In the rows, 128 means zero.
These are runs of 7 systems, one row a step. Runs of the same system follow the same rule from any start.
run 1, nub:
[[ 84 136  68 123  80  96 114 151 142 144  73 177 132 133 177 131 150 126
  125 109  91 107 101 109 102 128]
 [ 94 158  82 134  47 120 155 142  88 123 139 123 123  95 107 162  97  70
   99 170 128 134 127 124 110 124]
 [129 160 158  90  81 131 142 136 138  81 115 167 140 149 101  96 117  76
  154 155 117 166 103  84 173 137]
 [137 172 157 132 100 101 138 130 181 182  82 164 129 117 124 179 120 123
  114 103 124 155  79 126 180 112]
 [ 86 128 126 153 116 112 156 135 147 191 130 160 131  87  95  87  92 126
  129 133 122 186  86 127  68 132]
 [142 139 142 128  47 130 142 155 177 139 146 126  80 109 123  63 167 128
  128 153 106 117 134  85 101 110]
 [175 160 182 130 103 151 151 119 156 141 171  91  98  85  65 153 106 109
  114 158 150 143 134 128 167 113]
 [156 117 198 114 185 146 126 108 183 146 142 145 142 131 106  67 118 144
  152 113 130 174  93 124 141 126]
 [151 116 140 157 150 121 123 141 188 207 132 109 110  93 158 117 157 183
  109  95 118  99 126 147 105 108]]
run 2, kido (9 x 26):
[[104 107 142 184 144 117 154 142  65 129 121  96 131 138 109 165 129 140
  156 135 160 143 199 150 157 173]
 [108 115 104  97 118 125  84  85 113  67  92 174  92 190 107 131 147 167
  160 121 138 123 135  96 115 140]
 [132 118 131 170 106 107 137  86  96 155 125 112 141 177 146 209 161 123
   71 102 157 145 131 153 124  96]
 [ 86 120 122 146 119  91 162 126  61 138 111 143 135 173 126 107  97 166
  187 137 141 159 123 134 158 185]
 [115 132 134 127  97 113 105 154 135  83  64 163  73 185 157 152 158 145
   98 123 135 144 161 104 110  96]
 [100 118 144 189 126 120 141  96  89 143 119 120 152 131  68 204 136 103
  130 122 165 169 172 144 137 150]
 [102 130 107 108  77  99 121  78 119 128 103 185 109 184 104 110 133 171
  171 121 130 145  85  97 133 153]
 [137 132 158 168  87  98 153 137 119 155 106 124  94 171 159 174 138 137
   60 124 151 173 131 141 114  78]
 [ 88 114 167 172 130 112 161 141  96 134 111 140 131 144  81 108 116 137
  187 141 148 188 169 123 147 181]]
run 3, Zaluf, 9 rows:
[[ 94 135  65  94 143 128  96 111 151 150 116 168 115  82 107 127  77 149
  129 121 114 117  74 133  70 129]
 [144 140 114 128  54 122 167 123 126 166 182 108 143 116 150  90 132  91
   86 148 111 130  79 120 102  96]
 [147 168 156 103 115 137 156 196 147 117 132 110 115  81 130  91  90 109
  164 164 107 114 133 115 195 151]
 [138 142 158  96 176 156  86 140 211 118  96 172 128  98 113 132 119 105
  107 109 115 152 103 112 110  91]
 [129 108  99 153 141 144 125 109 157 192 175  99 172  60 115 116 155 110
  122 104 112  91 116 142  84 129]
 [140 139  89  83 102 131 133 144 124 123 167 104  68 100 138  73  84 174
  137 168 117  81 111 124 102 128]
 [183 149 182  98 118 157 138 154 156  89 154 112 120 135 150 106 129  78
   74 155 125 150 123 111 137  72]
 [147 121 149 124 206 164 110 155 164 117 132 107 178  75 129 119 141 100
  160 111 110  89 162 135 163 154]
 [125 116  73  89 177 142  72 109 150 120 126 140 104 102 144 139 110 165
  104 108 119  85 105 142  64 105]]
run 4, Zaluf, 9 rows:
[[146 136 150  93 134 142  75 127 199  90  86 168  62 140 111 133 147 163
  122 117 129 126 137  95 115 100]
 [150 104 148 174 149 152 132  81 128 164 184  84 159 102  90 157 158 104
   98 114 152 134 149 154 104 113]
 [131 103 109 107 149 126 124 130 106 116 151 109  95 143 145  53 119 207
  187 140 121  84 138 128 122 168]
 [172 140 160 120 111 128 118 136 138  98 122 111  81 174 166 168 143 133
   52 134 147 138 141 129 123  58]
 [119  94 153 164 185 155 136 144  97  99 145  96 181 114 109 121 148  83
  154 133 137 134 196 140 137 163]
 [123 116  80  85 148 127  66  92 133  91  97 156 101 161 143 142 143 185
  149 101 121  76 121 115 119 135]
 [143 122 121 154 121 123 153  95  67 139 165  89 146 152 147 183 112 108
   58 133 157 150 118 168 110  93]
 [101 115 121 125 135 117 151 172  76  89 114 127 156 163 165  68 129 125
  185 146 113 119 154 118 159 180]
 [131 158 118 105 113 118  93 129 148  96  62 168 108 154 142 218 136 119
   92 105 131 122 125 120 156  97]]
run 5, Pezuv:
[[160 143  92 118  73 144 121  88 139 132 165 105 166 111 128 158 181  76
  113 117 111  67 114 115 153 118]
 [142 145 121  81 185 129 140 113  92 122 151 119 149 126 137 134  36 140
  120 138 138 141  65 166 156 129]
 [122 118 163 135 166 118 119 192 174 134  78 160 136 148 201  84 152 133
  115 104 105 151 128 120 114 107]
 [100 141  84 151 105 129 124 177 127 131 109 104 114  64 120 171 139 109
  146 140 115  68 191 126 141 159]
 [112 127  87  82 128 156  97  78 128  91 154 159 138 106  78 114  98  91
  122 142 128 140  87 110  71 119]
 [176 143 150 121 114 122 149 117 151 164 151 115 182 147 181 127 153  90
   90 104 110 125  72 137 169  95]
 [119 149 134 117 177 108 151 190 114 141 104 117 118 101 152 122  52 164
  158 142 124 125 125 156 173 161]
 [ 95 116 129 133 137 141  88 167 188 110  82 174  99 103 120 105 153 118
  121 121 113 140 153  96  55 110]
 [132 139  89 148  77 140 135 103 130 156 170  96 167  72  98 160 164  71
  126 125 113  80 137 126 136 138]]
run 6, nub:
[[114 124 161 115 198 138 113 150 163 125 106 154  91 100  97 101  64 160
  132 136 140 180 124 136  87 121]
 [142 100 143 164 117 146 106 123 185 151 136 125 138 116 139 108 220 111
  107  99 110 111 155 108  77  98]
 [149 131 102 121 125 145 141  95 114 151 195  71 125  69  81 129 108 143
  160 145 134  72 131 143 149 160]
 [173 125 158  73 174 147 117 120 125  74 152 122 111 176 163  82 102 149
  104 140 137 143  99 130 128  91]
 [141 118 161 172 186 128 135 179 145 160 105  96 166 111 177 163 160 121
  115  95 122 113 170 156 162 129]
 [ 86 106  78 115 188 144  84 118 127 112 121 140 117  81  92 124 101 156
  163 122 129 100 146 136  74 161]
 [154 110  93 107 101 147 103  91 116  90 160 113 145 167 170 123 186 103
   83 120 117  83 120 116  90  90]
 [138 145 121 122 141 124 163 146  71 121 148  82 172 113 149 153  91 104
  149 142 127  94 133 158 210 167]
 [109 131 125  80 189 126  94 155 131  74  65 178 114 157 158 131  83 148
  126 122 127 150 108 126 123 120]]
run 7, kido (9 x 26):
[[ 88 111  90 148 144  95 152 151  87 175 122 132 171 136 196 112 103 126
  104 114 110 141  85 162  84 125]
 [ 92 142 104 134  75 116 151 207  97  92 103 123 116 119 162 110 128  95
  140 167 106 108 174 109 133 147]
 [136 156 140  97 125 157 101 120 130  55 107 142 120 119  78 199 112  76
  115 146 147 136 155 110 161 118]
 [127 134 130 119 149 127 116  65 151 154 115 174 194 135 106 164 134 100
  134  83 125 156  62 130 154 133]
 [102 145  99 135  98  85 157 158 140 204 106 149 126 116 177 114 101 156
  117 115 102 133  68 140 117 122]
 [ 96 137 142 146 100 126 160 207 118 110 119 126  94 102 128  94  98  93
  108 180 124 171 166 115  92 119]
 [141 143 167 124 101 160 113 123 169  84 120 141 126 106  56 138 164  77
  155 140 129 136 169  84 162 140]
 [159 148 140 107 140 132 106  56 179 168 136 148 126 110  78 170 113 155
  125  96 140 135  67 133 148 113]
 [123 113 142 148 137 105 161 131 138 203 151 133 142 131 164  61 113 155
  111 117 117 164  72 146  82 113]]
run 8, Pezuv (9 x 26):
[[111 156 155 173  76 122 155 162 166 172 106 136 113  73  84 164 130  83
  110 140 127 167 148 117 125 119]
 [108 144 126 128  86 126 152 100 151 168 152 151 134  85  51  89 107 119
  179 142 121 149  90 107 134 163]
 [169 155 164 124  86 122 149 111 188 184 153 129  86 114 111 113 117 155
   98 132 130 154  76 123 127  87]
 [143 125 190 173 157 128 171 155 151 190 156  93 122  81 103  93 110 150
  150 137 135 155 146 149 139 144]
 [138 117 144 124 129 137 109 123 188 147 136 130  69 101  88  68 149 194
  175 128 124 104 145 106 105 146]
 [169 108 141 154 133 154 116  90 155 161 184  76  99  93  93 146 156 148
   94 125 148 104 155 140  88  99]
 [156  90 141 124 182 146 133  86 108 137 196  86 152 134 123  65 132 168
  162 125 136 105 122 145 125 152]
 [178 112 145 109 168 139  99 129 148 109 136  97  80 160 180 111 151 203
  114 117 136  84 149 136 128 102]
 [128  85 130 160 202 154 106 138  98 101 138  81 135 123 138 153 151 134
  123 119 146 101 204 156 104 138]]
run 9, dotez (9 x 26):
[[ 93 123  99 154 119 130 116 165 121 113 106 114  89  79  93 159 137 138
  164 141 131  87 208 123 122 168]
 [121 131 111  88 125 146  90  65 132  87 128 176 128 146  86 154 106 102
  101 127 144 164  84 111  85  95]
 [147 119 129 154 117 114 172 102  93 175 171  94 206 144 162 123 150 101
  132 111 121 121  98 151 174 144]
 [119 148 129 110 137 102 139 180 115 116  87 131  66 136 152 123  77 199
  160 149 131 114 141 133 169 154]
 [109 116 160 156 120 136 107 152 165 113  90 164 119 143 133 136 165  87
   78 121 129 183 153 106  65  80]
 [105 118  94 157 105 137 132  88 111 151 161 108 170  77  65 154 152  95
  168 125 125  98 148 128 136 175]
 [149 158 115  63 123 117 124  84 116 116 135 147  99 159 122 136  64 171
  128 135 139 133  52 133 156 116]
 [147 118 188 170 131 114 173 169 130 159 127 109 157 163 190 100 156 110
   95 117 124 169 130 141 143 104]
 [100 127 121 150 125 128 117 169 145 124  92 126  81  87  93 131 142 157
  185 136 125  94 200 111 137 175]]
run 10, Zod (9 x 26):
[[ 80 111  66 131 117 139 114 124  79 101 145 129 122 109 110 143  95 101
   97 155 137 134 142 135  39 120]
 [155 140 130  90  84 147 133 100 115  76 154 133 172 171 141 100 161  62
  126 138 111 121 103  94 162 118]
 [153 166 151 108 169 122 140 158 115 123 109 104 131 113 146 191  72 131
  123 131 140 122 125 160 218 135]
 [ 73 111 123 135 185 115 119 174 139 139  76 177 151 125 162  89 100 131
  132 110 110 170 109 135  76 134]
 [106 139  67 140  49 115 116 131 144 143 109 140 136 111 147 158 187  97
  116 113  98  74 136 103 112 123]
 [121 160 118 105  87 139 148 116  90  90 158 117 105 101  68 156  61  92
  120 180 148 150 123 122 133 130]
 [157 145 193  99 145 135 142 134 170 122 119 161 166 152 144  79 123  98
  138 119 111 176  78 109 176 115]
 [121 148 127 158 144 103 140 170 163 201  91 121 127  76 149 169 122 160
  141 100 113 100 132 153 169 146]
 [ 73 114  83 132 112 128 115 138 136 140 125 158  92  90  98  87 106 139
  127 147 119 146 122 113  27 129]]
run 11, dotez:
[[136 124 146 180 144 124 146 197 132 154 117  79 130 101 182 160 150 113
   88 121 128 112 186 156 131 110]
 [ 80 118 105 108 152 151  96 138 135  82 109 164 107  94  67  98 104 123
  180 146 128 133 155 102  86 162]
 [157 137  95 100  92 137 106  68 149 134 148 140 158 142 143 159 162  90
   81 103 116 104  71 118 119  83]
 [130 130 129 138 165 119 178 155  68 149 167  75 163 106 149 115  70 131
  145 148 135 125 124 170 169 158]
 [126 141 148  92 125 122 110 174 172  88  69 177  87 162 163  81 135 153
  151 130 105 130 126  91 141 122]
 [120 120 122 174 130 141 114 147 152 153 117 111 149  80 128 193 168  75
   73 109 130 119 169 141  90  98]
 [ 99 128  86  99 139 141 128  95 103 118 159 140 149  93  67  94  80 121
  185 147 123 123 102 120 119 178]
 [178 158 133  84  92 117 132 114 147 130 132 137 129 172 189 127 135 129
   88 115 115 114  62 121 161  82]
 [122 125 168 176 173 124 168 204 112 147 125  84 144  93 153 123 107 115
  128 141 134 144 180 161 147 145]]
run 12, bur, 9 rows:
[[115  85 115 146 187 152 111  72  84 113 156 114 196 137  95 142 146 106
  152 109 143 125 149 144 118 161]
 [136 133  73  78 114 104 116 122 100 110 125 133 115 177 202 108 119 176
  130 121 111  76  84 129 138 125]
 [117 123 145 166 142 122 154 188  93 122 119  98 133 128 174 158 106  93
   61 145 140 164 164 159 101  92]
 [ 87 117 114 124 134 141 104 147 113  66  88 155 150 135 105 117 155  99
  190 132 116 115 184  95 144 180]
 [122 153  73  97  98 119  91  87 129 122 102 158 108 137 132 213 118 134
   84 110 134 107  88 130 116  95]
 [105 122 135 149 149 119 173 114  63 148 153 118 202 141 130 130  86  84
  124 134 141 181  96 157 140 145]
 [121 158 121 105  73 102 149 186 135 113  91 145 114 143 170  96 133 134
  165 144  95 103 124  99 188 154]
 [114 158 147 151 114 127 124 153 154 136  90 142  88  90  90 205 100 104
   80 134 152 171 150 135 114  97]
 [102 116 135 132 128 136 125  72 133 135 133 167 186 125  58 107 143  96
  189 114 124 158 107 105 142 175]]
run 13, Zod (9 x 26):
[[182  94 160 128 177 159 101  69 141 118 173  97 137 160 133 123 174 150
  106 103 146 114 138 137 111  97]
 [147  90 116 147 186 131 131 101  74 140 172  70 148 143 156 130 131 176
  140 117 145  86 153 171 135 150]
 [135  91 106 108 172 137  99 127  88  74 134 110 106 181 186  98 138 172
  113 128 136  99 156 138  83 114]
 [134  99 118 148 153 145 109 125  77  75 130  94 157 167 165 171 177  94
   93 119 140 104 184 140 120 114]
 [110 111  94 106 175 133 107 104  54  59 117 128 162 167 136 159 110 124
  154 127 141 108 146 142 156 162]
 [120 124 112 105 150 110 110 123  86  87  85 159 152 207 193 168 120 126
   97 106 134 143 103 140 139 104]
 [ 79 127 102 160 111  94 153 170  59 115  82 132 162 160 175 166 128  94
  123 130 125 137 157 140 150 148]
 [ 82 144 102 102  98 115 112 152 104  60  62 184 114 162 126 152 114 109
  147 141 125 142 144  96 141 146]
 [108 154 143 138  90 113 133 121 129 119  75 178 151 155 112 199 130  72
  103 118 137 182 113 115 160 115]]
run 14, bur:
[[159 151 156 112 152 148 133  91 153 148 152 130 173 102 101 169  96  75
   88 117 137 165  71 145 149  96]
 [131 139 134 114 157 119 155 150 142 167 136 127 170  94 140  72 101 140
  194 122  99 109  93 133 188 178]
 [127 157 124 117  96 122 133 186 182 156 116 134  60  71 138 106  97 150
  104 150 112 124 118 119  90  99]
 [131 116 155 148 133 172 129 114 158 124 172 118 150  72  54 111 145  63
  128 145 131 155 156 111  95 126]
 [175 142 117  71 131 152 101  75 161 117 163 122 128 119 107 109 137 151
  166 119 117  67  93 113 170 141]
 [165 132 151 115 189 130 136 140 152 168 152 102 121 104 168 121  79 155
   76 122 133 140  86 169 113  83]
 [113 100 137 152 167 144 140 184 142 133 142 110 158  88 144  43 147 113
  164 135 101 117 165 122 102 159]
 [141 136  88  95 104 154  85 132 161  91 139 118  63  90 114 137 146 143
  117 146 121  60 161 106  88 109]
 [148 110 135 108 189 170 105  77 112  99 175 109 164 122 106 146 111  87
   90 127 147 146 115 148  93  97]]

Name the system that made each run.
run 15, 2 rows:
[[155 134 111  80 181 125 122 120 113 123 135 113 141 133 167 108  93 179
  172 118 115  72  93 148 191 161]
 [129 128 132 128 164 118 123 169 129 128  99 134 121 144 200 151 101 125
   52 120 130 154 112 156  83  71]]
 -> Zaluf
run 16:
[[129 147 102 113 100 116 137 206 153 143 119 117  88  93 194  89 118 141
  101 145  95  87 123 124 103 106]
 [130 139 137 117 146 171 125 171 147  87 150 108 141  52  91 116 107  58
  125 164 120 125 168 117 119 130]]
 -> Pezuv
run 17:
[[153 138 169 148  70 124 178 138 153 170 168 116 155 131 141  62 160  91
  120 137 107 155  96 108 136 112]
 [157 161 180 119 139 127 145 179 172 142 122 109  70  86 112 110  84 170
  151 154 129 129 142 127 176 139]]
 -> kido
run 18 (2 x 26):
[[128 125  94 129 116 150 147 149  86 115 184  76 154  86 145 122 111  64
   83 162 124 108 139 144  90 111]
 [157 150 129  73 126 151 134 140 122  74 146 121 164 126 135  96 120  87
  170 148 102  91 117 108 202 155]]
 -> kido
run 19 (2 x 26):
[[116 161  95  90 149 136 109 129 154 130 110 147 147  60  86 158  89 114
  178 123 112  88 108 124 176 170]
 [121 148 109  99 127 117 127 115 157 165 125 167 131 113 143 128  78 120
   80 122 119 163  42 136  82  86]]
 -> Zod
run 20 (2 x 26):
[[187 158 181 112 141 132 160 128 135 139 148  95 161 135 143 136 115 117
  139 127 127 123 106 140 232 132]
 [126 126 170 141 199 116 118 179 179 160  74 147 105 114 149 118 113 182
  149 105 123 142 139 142 142 138]]
 -> dotez
run 21:
[[130 148 142 128  83  96 124  94 140 140  80 174 105 191 133 176 141 154
  105 103 143 165  91 116 148  98]
 [ 92 128 156 193  81  92 185 151  89 170 115 124 121 140 107 136 119 130
  145 147 145 181 156 136 147 156]]
 -> Zod
run 22 (2 x 26):
[[158 111 186 168 170 135 145  90 130 178 170  89 121 116  80 144 116 166
  129 119 166 162 140 162 136 130]
 [130  90 153 149 149 118 122 140 143 140 123 128  85 166 152  51 161 208
  157 117 127 130 156 117  92 138]]
 -> Zaluf
run 23:
[[135 116 117  99 153 145  89 167 172  95 118 136  87 116 175  82 137 144
   98 132 108 104 140 116  60  88]
 [137 104 101 130 145 171 113 134 124  98 174  86 166  81 131 116 160  62
  108 137 115  86 165 125  88 119]]
 -> dotez
run 24, 2 rows:
[[119 138 146 125 167 130 122 166 115  97 103 129  90 129 140 176  71 123
   64 146 156 174 145 153  96  87]
 [ 87 101 118 143 149 140 114 128 128 111 104 162 209 129 121 108 177  70
  171 103 104 132 146 104 126 164]]
 -> bur
run 25 (2 x 26):
[[102 140  97 100  67 146 108 143 147  75 121 158  96 103  92  96 142  91
  144 162 108 113 146  79  87 130]
 [180 158 142  94 105 153 127  65 152 122 172 118 151 110  79 160 122  92
  122 129 134 119  85 121 181 115]]
 -> Zaluf
run 26:
[[137 114 145 194  87 127 156 117 144 192 160  92 157  99 103 125 194 108
  139 115 123 112 160 126 133 144]
 [139 149 125  93 130 130 117 101 128 117 142 125  54 111  68 139  66 195
  155 153 152 122 119 129 138 142]]
 -> dotez
run 27:
[[109 152  86 109  72 103 116 105 159 160  94 173 125 119 114 141 145 153
  175 104 103  93  89 101 160 159]
 [126 150 139 147  86 106 170 112 113 180 155 118 103 114  98 155  72 128
   84 153 153 185  90 152 112 100]]
 -> bur
run 28 (2 x 26):
[[111 120 163 187 167 135 139 157 132 147 110 117 164  96 115 185 130  76
   88 118 146 175 172 154 116 114]
 [ 94 119  84 105 117 125 108  98 117 107 112 166 139 134  92  95 138 151
  213 123 112  97 123  99 141 190]]
 -> bur
run 29 (2 x 26):
[[ 91 115 122 165 102 113 160 194 130 151 111 124 134 103 148  58 154 126
  179 139  98 113 164 110 123 173]
 [143 154 118  97 101 154  96 136 145  72 126 117  51  99  84 168 112 128
  107 163 141 103 169 108 117 104]]
 -> kido
run 30, 2 rows:
[[ 93 128 133 155 136 142 142 125 140 153 142 138 165  61  59 135  99  63
  128 139 133 178 124 130  92 139]
 [145 155 102  77  73 134 130  99 148 125 157 142 137 111 100  86 131 116
  175 139 101  86  82  94 170 154]]
 -> bur
run 31 (2 x 26):
[[141 123 110  92 176 146 115 144 114 100 154  90  79 101 129  95  83 189
  161 155 133  78 152 142 128 152]
 [138 108 134 108 167 157  96 147 169  99 127 145 132 130 166  90 146 101
   74 121 114 139 120 115  51  72]]
 -> bur
